Turns, then the turns between two rows, first turn first; the first pair answered:
L:
[-10   7 -18   5  24   0  -1  25  12] |-> [-11   6 -18   7  13   0  -9  27  17]
[-12 -11 -28  15  -1  -9  -3  22  19] |-> [ -5  -2 -23   8  29  -9  19  18   9]
[  0  22  24  -9  -8  -4  12 -29 -26] |-> [  5 -13  16  -2 -35  -9 -21 -23 -12]
[ 16  -8   7  -3  28   8  18  13 -16] |-> [-16  22   8   5 -25  10  -4  22  -5]
R:
[ 22 -36  -2  12  16  -4  18 -32 -14] |-> [  1  13  -4   8  34   4  41 -18 -11]
[ -1 -18 -34  18   1 -18 -41  25  40] |-> [-33  52 -15  14 -24 -13 -18  14  23]
[  7   8 -24  -5  -2 -18  -3   1  12] |-> [  3  15 -16  -7 -13 -18  -2  -7   5]
E:
[ 20  -9   6   7  28  -7   4  -7 -15] |-> [ 20 -20   6  11  -6  -9 -17  -9 -10]
[-20  36   6  38 -43   5   3 -23  -8] |-> [-26  53   2  34 -17   9  18 -12  -7]
[ 13 -13 -19   8 -16 -10 -16 -20   3] |-> [ -2   5 -28   8 -13  -9 -13   0  16]
[-14  52  -4  13 -11 -17  13  32  17] |-> [ 10  43  10   4  29 -17  44   6  -7]
N:
[-18  28 -17  -9 -50  -1 -18  17  -3] |-> [-16  18 -34  -6 -28  -3 -23  36  13]
[  4  16   1 -18  18  -5  15  13 -16] |-> [  9   6  -2 -16  24  -6  13  16 -11]
[-1 34 -4 -8 34  2 34 14 -2] |-> [ 16   4 -12  -6  51   0  26  17   4]
[-38  36  13  12  -6  -8  22  19 -35] |-> [-32  22 -11  14  22  -7  16  47 -13]

Between the rows of a pair lie two turns.
[ 10 -31 -37  -8 -14 -18 -23  27  13] |-> [ 24 -10 -21 -23  43 -14  25   8 -12] => L N
[ -1  17 -19  10  14 -12  31  38  26] |-> [ 34 -45   0   9   1 -18  18  -3   4] => N N
[ 34 -16   0   2   5  -7  -8  -7 -11] |-> [ 21  10  13   1 -17  -4  -2 -16 -20] => N L
[  1  10 -11  -7   7   1  14   5  -1] |-> [ 10  -9  -3  -5 -14  -3   2  -9  -6] => E E
[ -2 -38 -26  14 -14  -4 -43  24  26] |-> [  9 -13 -23  -2  65   3   9  25  12] => E E
[ 21   7  21  13   1  13  22 -19 -12] |-> [ 17  15  16  11  14  14  29 -11  -7] => R R
[-12  -4  -3   1 -23   0 -21   0   5] |-> [  8  -9  10  -9  13  -2   6 -21 -15] => L N
[-15  26   3  -4  -3   4  19  -4 -19] |-> [ -1 -11  10   0 -24  -2   2 -20 -22] => R N
[-29  59 -11   4 -35  -2  -3   2 -12] |-> [ -1  48  -6 -10  36  -1  35 -11 -30] => L L
[ -1  21  19  -3 -13  -2  19 -18 -23] |-> [ 20 -34  -9   2  19  -3  -4   6   3] => E R
[ -5   4  -7  -2 -12 -12   5  27  12] |-> [ 12 -10  -4  -8  16 -12  18  16   0] => E N
[  6  -5 -18   3 -23   7 -22  -2   5] |-> [ -7  29 -13  -1 -18  10  -6  -4   0] => L L
[-14 -29 -43  15  12  15 -14  25   3] |-> [ 10 -50 -26  10  19  14  -1  -7 -20] => E N
[-10  21  10 -11  14  -4  16 -10 -10] |-> [-15   1   1  -2 -26 -10 -18   2   6] => L N
[ 25 -18  32   3 -24   0  16 -39 -23] |-> [ 23 -40  15  10 -41  -5 -11 -21  -3] => N L
[ -2  25 -17  -3  20   1  16  46  14] |-> [ 19 -25 -24   1  19  -3  -5  41  16] => R R
[-7  1 -9 -1  8  2 -2  6 16] |-> [-6 10 -1 -4 11  2  8 -2  9] => N L
[ 33 -46  16  -5  16   3  -2  -8 -13] |-> [ 8 12  6 -8 50  9 28 16 -5] => R N
[-10  43  -1  -1 -21   5  13  36 -21] |-> [ 24   5  -4  -5  33   5  29  29 -22] => N E
[-13  76  -3   2   7  -2  39   8 -28] |-> [ 29 -11 -39   6  65  -7  14  37   2] => N N
[ 21 -43 -20   0  18  -4 -17  12  17] |-> [  1  28  18 -12   4   4  28 -28 -25] => N L
[ -1   5 -18   6 -13  -1  -7  31  15] |-> [ 22 -16 -10  -2  23   0   8  17   3] => E N
[-26  70  21 -12 -17   4  35 -15 -17] |-> [ 47 -68   5  -8  23  -6  -3 -25  -8] => E R
[ -3  29   4 -22  66   3  17   1 -18] |-> [  7 -32  17  -6 -39  -8 -49 -25 -15] => E E
[  8 -15   7 -28  37 -13  27 -30   6] |-> [-11  -1  22 -22 -31 -16   5 -45   1] => E N
[ 17 -23  -1  -1 -11  -9 -13  -8   4] |-> [ 17  -5  11  -8   0  -7   6 -21 -13] => N L
[ -1  -9  22   6 -48   0  -8 -20 -17] |-> [-22  41  17   1 -28   5  16  -3 -16] => R R
[ -7  59  21  15 -29 -15  18   3 -22] |-> [ 15 -23 -19  28 -20 -21 -33  40  23] => R E
[ -7  39   5 -13  40   6  27   7 -15] |-> [ 26 -25  -4 -11  54  -2   4   4 -10] => L L
[  9   5  12  -4  45   4  28 -17 -12] |-> [-10  10  25   6 -41   1  -3 -30 -10] => R L
[-24  18  33  12  -9   9  32  18  -9] |-> [-23  15  26  11   8  10  36  25  -6] => E N
[ 12 -28 -15   3  31  -2  -5  16  21] |-> [ 13 -38  -3   8 -19  -5 -26  -5  12] => R L
[  1 -13  -7   7   9  16  20 -30  -3] |-> [-13  10  -8   9   7  19  26 -19  -1] => N N
[-21  28 -28   9 -11   0 -12  23  23] |-> [-10   4 -33  10  -3  -3 -22  26  29] => R R
[-10  63  31 -21  58  -6  63 -31   0] |-> [ -1 -13  45  -1 -81 -19 -23 -64   3] => E E
[  8 -31   7  -9 -11 -12  -7  -9 -10] |-> [-13  20   8 -15   9  -6  21   2 -13] => L N
[ 10 -17 -40 -14 -21  -2 -16  -7  26] |-> [ -1  19 -45 -18   9   4   6   8  26] => N R
[ 31 -48 -12  -7  89  12  -3  -8 -25] |-> [-46  46 -43   5  38  19 -18  56  22] => L N
[  9 -23 -22  -5  65   0  11  26  30] |-> [-41  67   8  -9   1   5  32   3   6] => E L
[ -9   9  16   1 -17   0  -9  -4  14] |-> [-8 19 21 -3  2  1  7 -6  5] => L L
[ -2 -15  11 -11 -66  -4 -24 -11   6] |-> [-12  20 -26 -17  31   6  13  43  33] => R L
[ 23 -17 -12  -4  43 -35   5  38   8] |-> [-17  54   1  -4   5 -29  17  36   1] => R N
[-27 -17   2   7 -51 -35 -27  16  -2] |-> [ -3 -53 -15   6   6 -36 -23  31   8] => R N
[ -5   9 -10   0  19  24  11  38   1] |-> [ 23 -35   6   1   5  17   4   5 -18] => N N
[ 19 -12 -24   8  47   0   5   5  22] |-> [  4 -12  -3  17 -44  -6 -27 -20  14] => L R
[ -9  -9   2   4 -25   8 -16  21  17] |-> [ 16 -21  19  -5  17   8  13  -7  -8] => L N
[  2 -11 -16   6  18  -2  -3  17  21] |-> [ 8  0  3 -3 31 -1 20 -4  0] => L E
[-13  11   6   2  16  17   8  -5   0] |-> [-12  -5   5   6 -15  14 -15  -7   5] => R E
[ 47 -34  29 -18   7  13  -9  -6  10] |-> [ 39  -7  18 -21  40  18   9  17  17] => N R
[  5 -22 -16  15  -7  11   0  21   0] |-> [  7 -13 -11   8  18  13  20  15 -11] => L N
[ -2 -34  13 -17 -33  -6   9 -40  -1] |-> [-24  15  16 -20 -30  -1  29 -34  -4] => R R
[ 16 -25   2   2 -13   3 -13 -10   2] |-> [ 18 -15   9  -4   6   4   7 -18 -12] => L R
[ 44 -62  -7 -12   7 -15 -21 -15  -3] |-> [ 23 -21  22 -13 -45 -12 -14 -46 -26] => R R
[-45  44  -8  -3  20   5   2  33  18] |-> [-17  18  -9  -9  62   5  18  27   9] => L L
[ 11  -7  14 -10 -18   0 -14 -11 -14] |-> [-10  26   9 -10 -14   5  -4   3  -9] => N E
[  3 -43  -9  11 -20   8 -19 -19   1] |-> [ -2 -22 -27   6  38  13   6   9  13] => R N
[ 16  33  17 -20  53 -10  54   4 -26] |-> [-25  33  -2   7 -65 -16 -23  35  16] => N L
[-10  75   4   2  -9  13   6 -28 -30] |-> [ 25  36   2  -6  55  11  22 -31 -33] => N E
[-7 26 -8 -9 18  4 13  6 -1] |-> [-11   7  -5  -2 -30   1 -17   1   5] => R E
[-1 35  2 -4 -2 -3  6 -2  3] |-> [ 26  -9   6  -3   5  -8  -1 -20  -3] => E R
[ 17 -25 -18   1  -2  -3  -5  32 -12] |-> [ 22 -31  -8   1 -11  -1  -5  20 -22] => E N
[-11 -17   2 -18  50  -8  23  -9  10] |-> [ -3 -49  14 -10  -7 -16  -9 -31   4] => N E
[ 22   4  20 -17  39   5  27  -3 -31] |-> [-24  55   7  -6 -12   7   6  27  -6] => L E
[-13  12  -3  -1   0  10  -4  21  13] |-> [  9 -12  15 -10  13   9   7  -7 -10] => E E
[-11  -2  -5  -4 -44   1 -16   8  -3] |-> [  7 -32 -21  -6   9   1 -13  23   7] => E L
[  9 -31 -25  12   9   1 -23  24  34] |-> [ 32 -51  -8   5  14  -1 -15  -6  11] => E N
[ 20 -15  -6  -4  58  -1  17   6  -2] |-> [ 32 -46   7  -1  26  -5   0 -17 -10] => R R
[-17  10   3   4 -54  -3 -22   1   2] |-> [ 13 -39 -21   5   6  -6 -24  22  18] => E L
[  4  30  11  -8  15  22  22 -24  -1] |-> [ -6  10  -4   7 -36  18 -20  -7  22] => L N
[ 24 -42   5 -19   8 -15  12  -2 -17] |-> [-16  -5  -6  -8 -46 -12 -12  23   6] => R L
[-28  35   2   4 -30   4  -3  21  -1] |-> [  2 -28   4  10 -42  -3 -31   4  -3] => R N
[  1 -11 -17   7 -15   0 -16  13  31] |-> [ -8  17   7   1 -37   1  -2 -11   9] => E R
[ 34 -67 -14  -4  24 -18 -10  -3   2] |-> [ 22 -46  17  -5 -36 -20 -11 -38 -26] => R R
[ -4 -10  11  -4  -7   2   6 -35 -26] |-> [-29  25   2  -2 -18   6   5 -14 -14] => L N
[-11   7  -9   0  -9 -11 -25  22  20] |-> [ 23 -24   6  -8  23 -13  -8  -9  -5] => L N
[-21  -8 -28  -2  -6   2  -8  11  27] |-> [-22  15   6  -9 -24   3  14 -28  -6] => L R
[ 32 -49  -8  -5  32   2  -7 -13   0] |-> [  0  35   3 -13  44  13  36 -11 -16] => E L
[ 16 -18 -13 -10 -16   6   9 -17 -13] |-> [ 17 -20 -26  -8   5   8  10   2  -3] => N R
[ -7   4  24   9 -89 -13 -46 -27   5] |-> [-41  92  -1  -2   6   2  15  23  21] => N E
[-33  23 -41   0   4  13  12  32  27] |-> [ 24 -44  -6 -11  28   6  26 -29 -17] => R L
[-30 -21  12   4 -69   5 -54   1  26] |-> [ -6  29  45 -24  37  14  44 -40 -31] => L R
[  8 -51   0 -19 -17  -6   4 -33 -13] |-> [  5 -45 -27 -18  36  -2  13   6   9] => N R
[-19   2   1   2 -18  -3 -26  -5  -4] |-> [ -5 -26  -8   1   8  -4 -28   0   1] => R N
[-36  28  10 -11 -15   6  17 -17   3] |-> [-19 -22   7  -3 -37  -2 -14 -22  10] => N R
[-26  41 -11   2  20   0  17  42  14] |-> [ 23 -38  -6  -2  50  -7  11  20   2] => N E
[-31   1  -2 -11   9  -5 -17  15  21] |-> [ -4 -31   7 -15  21  -8 -13  -4   8] => L N
[  0 -20  17   8 -20 -13 -13 -26  -8] |-> [ 10 -16   9   2  35 -11  13 -16  -6] => L R
[ 20  -6  11  29  21  25  -1   2 -14] |-> [-1 20  2 33  7 28 -6 19 -1] => L N
[-23  40   2 -11 -19   7 -25  22  16] |-> [  2 -14   8  -8 -36   2 -47   5  13] => R N
[-31  35 -12  13   2  16   4  17   5] |-> [  7 -42  -3  16 -12   5 -23 -10  -3] => L N
[ 28  -3   0  -7  71  15  26  23 -10] |-> [ 37 -12  36  -9  33  11  28 -26 -44] => N N
[ -5  10   6  -5  21   0  23 -14 -13] |-> [-10 -14 -20   8   6   1 -13  17  18] => L R
[ 12  -6   1 -11  29  11  -9  15   0] |-> [  6  -8  10  -6 -21   7 -29   4  -3] => L R
[  8  35  18  -5 -28   4 -25 -15   0] |-> [  2  53   7  -8  -1   8 -11   5  11] => R R
[ 11 -22  -2 -14  20   7  15  -9   0] |-> [  3 -20   5 -10 -25   6  -5 -18  -2] => N E
[ 14 -12  11  -9 -14 -24  -1 -13 -17] |-> [ 21 -20   1 -10  10 -23   4  -2  -7] => R E
[-32  82  -1  -9   8  13  26  23   0] |-> [ 19  18  -4 -17  80   9  42   9 -10] => L L
[ 33 -30  22 -21  12   3  16 -18 -14] |-> [-21  44   1 -16 -10   8  18  26  13] => L N
[  4 -26  33  17   9 -11 -15   3   2] |-> [-21  12  23  20  10  -6 -10  25  14] => E R
[-27   3  16  -7  -4   3  -9   4  12] |-> [-15  -2  25 -12  16   3   6  -9   1] => E E
[-29  39  10  -7  -7   7  27  12 -10] |-> [  1 -23 -17  -3  37   0  10  33  13] => N N
[-15  29   0  -1 -26  -4   1   3  -3] |-> [  2  19  13  -8   3  -3  20 -15 -22] => E E
[-21   2   2  21 -58   9 -12   9  12] |-> [ -3 -10 -22  15  34  11  12  39  26] => R E
[  7  36  -4  -5  26  -4  37   2 -30] |-> [  6 -10  -7  11 -58 -11 -24   0 -13] => R E
[ 12 -15  -3   0  12   2   6  -1   8] |-> [ -2  11  10   0 -12   3  11 -11  -3] => N L
[  3   1 -11 -11  35  -6   2  15   5] |-> [ 16 -28  -7  -6  18 -10 -14   1   1] => R R
[ 31 -19  -3   0  34 -11   6 -17 -11] |-> [ 13 -14   6   7 -36 -15 -22 -28 -11] => N E
[-15 -38 -10   5   5  -8 -30  18  18] |-> [-15  -8  32  -4 -19  -6  -2 -32 -27] => L R
[ 24 -52  25 -11  -5 -13  11 -27 -29] |-> [  2 -27  32  -8 -46 -12   3 -31 -29] => N L
[ 20 -22   2  13 -26  -6  -5  -4  -2] |-> [ 26  -9   9   6   8  -3  21 -11 -18] => L R
[-23  21  -2   5 -49 -14 -23   7   9] |-> [  7   8 -15  -7  57 -12  18  18   6] => R L
[ 19  11   9   4  92 -11  28 -21 -20] |-> [-42  35 -31  30  -9 -13 -46  39  41] => L N
[  0  20  21  24 -30  18  12   4  -4] |-> [-2 24  3 23  2 19 15 29  9] => E N
[ -3 -13 -12   1  -4  -3 -14  -5  16] |-> [  0  -1 -12  -1  22   1   4  -1  12] => E E
[-20 -29  -8  -7 -27   2  -3   1  -3] |-> [-25  -1 -15 -12  18   6  25  15   1] => E E
[11  8 -3 -2 32 -1 13  4  4] |-> [ 9 16  8 -4 22  0 19 -8 -8] => E R
[ 28 -21  10  -9  35   1  13 -22  -8] |-> [ 12 -16  19  -1 -35  -3 -15 -34  -9] => N E
[  0 -27 -54  13  51  16  -5  30  40] |-> [ 13   5 -11  -6  74  19  46 -20 -10] => L E
[-21  21 -30  -6 -15  23  -9  52  36] |-> [-21  15 -29  -4 -32  21 -19  49  35] => E L
[ 31 -57  -1  -4  28  -8   9   1 -15] |-> [ 20 -60   5   3 -22 -13 -13  -6 -14] => L R
[ 22 -20   7  -9 -37  -1  -6 -37 -17] |-> [  0 -12 -40   0  -6   3 -21  28  30] => E R
[  8 -39  -6  16  10   8 -16 -12  -3] |-> [-11   3 -14  12  39  14   8  10   4] => R N
[ 28 -45  35 -12 -41 -16 -13 -62 -64] |-> [-14 -22 -62   5  25  -8 -43  74  36] => E R
